In the rows, 100 means zero.
The same turns and mirrors carry the whole set onto itself, and each row onto the other rows of its family. Which rows share a family with each named row? Give them in list order.
These 32 rows form 4 families of 8 rows each.
J325: 103,101,113,120,93,118,99,82,133,110,91,96,103,76,98,100,107,101,89,97,97,97,103,103,81,92,112,95,127,110,82,95,115,116,117,94,95,80,99,91,96,105,88,90,79,94,106,92,99,85,118,103,100,98
J71: 105,93,90,101,88,100,108,93,109,93,100,101,82,97,87,106,98,117,92,110,105,101,95,107,65,101,100,94,106,121,91,80,92,101,91,117,100,107,99,74,92,98,97,84,75,100,88,91,67,92,103,105,118,101
J576: 85,111,83,87,69,102,114,104,115,77,88,98,90,91,85,100,115,106,91,119,113,75,98,110,85,84,103,93,107,84,104,91,79,102,96,105,103,101,101,95,109,100,83,78,83,91,81,89,108,81,104,107,101,112
J769: 92,92,91,109,97,97,97,92,94,80,87,83,92,84,115,98,119,115,95,125,113,95,80,98,70,101,107,102,104,109,89,96,76,100,94,97,111,113,83,103,102,111,70,91,90,85,78,101,117,92,98,105,129,98
J386: 93,111,86,93,68,95,106,102,118,76,76,98,90,95,91,103,128,101,97,118,110,80,94,112,100,90,104,80,100,93,93,91,79,96,106,103,103,103,91,102,102,114,73,73,84,81,89,99,102,84,93,115,105,103
J316: 102,101,77,86,71,99,111,98,112,80,84,98,84,89,83,97,115,96,96,113,111,82,99,117,102,77,92,91,96,85,97,102,82,101,105,105,93,98,94,98,106,106,81,77,83,80,79,99,105,85,103,101,101,110
J692: 101,80,98,111,78,88,99,90,114,107,75,95,86,78,108,98,109,100,131,98,103,97,104,96,92,85,94,86,110,110,105,99,93,119,114,88,93,93,79,107,103,116,78,99,99,87,92,86,106,90,77,115,100,108
J483: 84,85,95,104,90,102,117,92,105,84,88,78,88,85,113,88,115,115,92,122,110,82,82,100,74,77,92,97,91,106,99,101,83,104,95,95,89,113,86,94,115,110,76,90,82,82,76,98,118,80,96,99,125,99
J298: 96,97,96,86,92,103,111,96,109,95,98,92,79,90,100,94,101,117,93,104,98,110,88,100,61,109,103,108,102,122,88,88,85,101,104,108,108,110,100,77,94,99,112,84,83,82,95,84,83,91,95,89,109,102
J704: 87,92,99,106,86,96,110,97,105,80,87,71,86,85,100,90,115,117,102,122,114,92,92,93,59,96,107,105,99,110,103,96,79,99,92,96,99,102,85,96,115,98,69,93,79,85,68,97,117,89,101,97,125,97
J450: 95,84,79,97,92,113,111,97,114,79,98,96,82,91,97,97,100,121,96,110,107,95,92,117,69,107,104,107,103,113,90,87,89,93,102,113,105,109,97,81,86,96,102,85,82,90,86,81,72,86,87,99,115,101
J249: 97,84,90,109,79,119,96,86,121,73,92,109,99,83,98,102,120,109,94,105,86,105,82,104,95,91,95,103,130,113,90,102,86,91,105,99,120,93,95,119,101,129,82,85,92,84,92,94,112,97,89,92,104,116
J54: 93,99,86,87,78,107,119,93,114,76,83,89,81,86,98,97,124,105,88,117,116,84,90,115,92,69,91,95,97,85,96,97,82,98,99,101,96,108,105,97,110,108,82,83,84,79,80,99,107,78,90,99,106,110
J989: 107,79,90,119,80,91,100,84,114,107,82,100,92,79,107,103,116,104,116,101,98,98,93,89,94,78,92,82,118,107,105,92,96,108,113,91,100,90,82,110,113,122,85,90,98,76,83,85,100,89,70,118,92,107
J463: 97,79,91,115,75,83,104,92,127,96,77,95,93,89,115,101,109,102,122,95,92,99,98,94,81,84,103,92,107,105,94,101,103,105,108,86,107,97,79,118,99,122,69,98,96,89,92,95,108,91,80,121,111,107
J768: 104,91,98,108,92,104,107,96,127,88,72,85,76,103,105,91,90,104,115,115,96,86,97,120,88,99,96,93,89,109,105,92,102,104,89,106,119,93,89,83,106,99,86,77,68,78,78,86,86,86,108,102,122,86
J574: 95,104,100,122,87,115,96,83,130,106,94,94,113,77,95,93,113,107,80,103,99,96,102,107,81,89,104,98,130,106,86,94,107,113,125,99,103,76,97,96,94,105,96,89,77,84,94,87,83,96,117,107,100,94
J584: 108,87,94,113,86,129,93,82,114,83,95,107,100,78,90,99,124,118,105,96,89,110,94,82,85,86,90,99,124,114,98,95,87,96,107,87,122,94,92,110,101,118,87,86,92,81,89,78,108,109,94,94,106,118
J113: 116,86,102,114,99,115,89,97,124,102,83,96,93,104,111,110,126,102,107,97,107,105,91,88,76,114,106,111,108,112,91,108,106,119,113,81,96,91,105,88,95,102,89,89,77,85,93,84,117,105,88,100,98,102
J389: 98,99,114,101,86,109,108,83,127,103,95,102,119,85,89,92,108,113,80,102,91,95,92,106,87,96,117,100,122,113,91,87,99,108,122,92,97,74,98,88,98,104,97,90,81,86,92,83,87,100,104,105,92,90
J869: 94,79,84,105,95,95,106,86,94,82,95,79,91,80,109,84,116,114,96,119,111,90,86,101,68,88,94,101,95,119,98,107,78,103,95,95,95,103,80,93,105,104,74,94,85,90,74,97,119,92,99,98,128,97
J579: 121,90,96,109,94,105,97,104,120,108,89,82,84,103,114,105,127,98,108,90,104,103,100,82,73,114,97,109,119,114,97,101,114,122,114,91,101,91,109,96,103,98,82,83,70,89,97,86,102,99,96,99,104,101
J168: 106,111,109,109,89,107,109,93,126,103,77,82,76,106,99,94,98,97,106,120,97,80,102,116,89,89,91,97,100,109,111,96,101,106,91,107,121,95,98,91,100,98,79,81,64,93,81,86,78,93,107,101,119,89
J256: 106,113,102,95,92,107,120,81,128,99,75,83,85,96,97,85,96,97,112,112,86,84,97,109,77,92,105,91,88,108,102,96,100,107,100,99,123,92,92,82,102,101,87,79,62,81,91,86,80,91,109,104,109,89
J800: 93,87,96,100,88,104,111,99,113,98,99,95,83,94,99,100,107,125,91,114,111,102,99,104,65,105,93,108,107,123,85,82,89,100,103,114,100,118,103,85,90,96,100,91,79,97,86,86,71,96,99,96,117,107
J774: 109,78,86,119,87,127,95,73,107,91,91,103,96,78,104,100,123,112,107,103,94,102,81,88,95,80,93,101,125,115,96,95,87,102,107,94,111,94,88,110,112,125,78,89,83,72,78,85,104,103,83,105,92,115
J702: 108,89,102,119,72,91,99,95,118,104,85,100,95,75,100,98,107,100,120,99,92,101,112,85,88,86,96,91,105,111,109,102,105,104,116,88,111,95,82,111,107,118,78,97,96,83,95,79,103,81,84,121,95,106
J846: 113,100,105,105,90,107,104,89,113,94,87,90,70,104,93,101,94,95,106,124,100,92,99,111,77,92,103,96,99,117,105,91,103,102,87,114,114,92,92,79,103,100,81,76,62,93,82,92,76,95,108,105,124,91
J233: 103,96,104,120,92,113,97,82,134,109,88,102,115,83,90,94,115,101,84,104,105,95,104,114,88,103,113,88,120,101,86,96,108,111,118,82,100,81,96,98,95,115,101,95,82,83,88,88,97,88,104,105,93,90
J913: 102,86,88,114,92,128,100,74,105,81,90,105,96,74,91,95,119,119,106,101,95,98,88,101,103,87,93,99,128,118,92,99,83,104,106,95,113,93,93,110,101,126,82,89,85,83,84,86,110,103,95,89,93,121
J442: 120,87,112,96,101,100,106,94,113,109,82,88,89,101,110,107,112,100,105,90,101,103,92,89,74,112,115,114,107,106,100,96,111,121,104,82,106,86,108,93,106,97,78,88,77,84,91,84,103,110,96,99,95,98
J370: 117,96,109,108,98,114,100,95,126,102,89,92,85,92,107,110,125,101,101,85,103,110,102,91,71,107,105,104,123,115,86,101,112,123,108,88,92,84,109,92,101,103,84,84,71,97,108,84,106,93,97,96,106,105

Which other rows belong to the same family as J113? J576, J704, J450, J768, J584, J702, J233
Which other rows belong to the same family as J913? J316, J692, J574, J869, J579, J168, J800
Which other rows belong to the same family as J249? J769, J386, J298, J463, J389, J256, J442

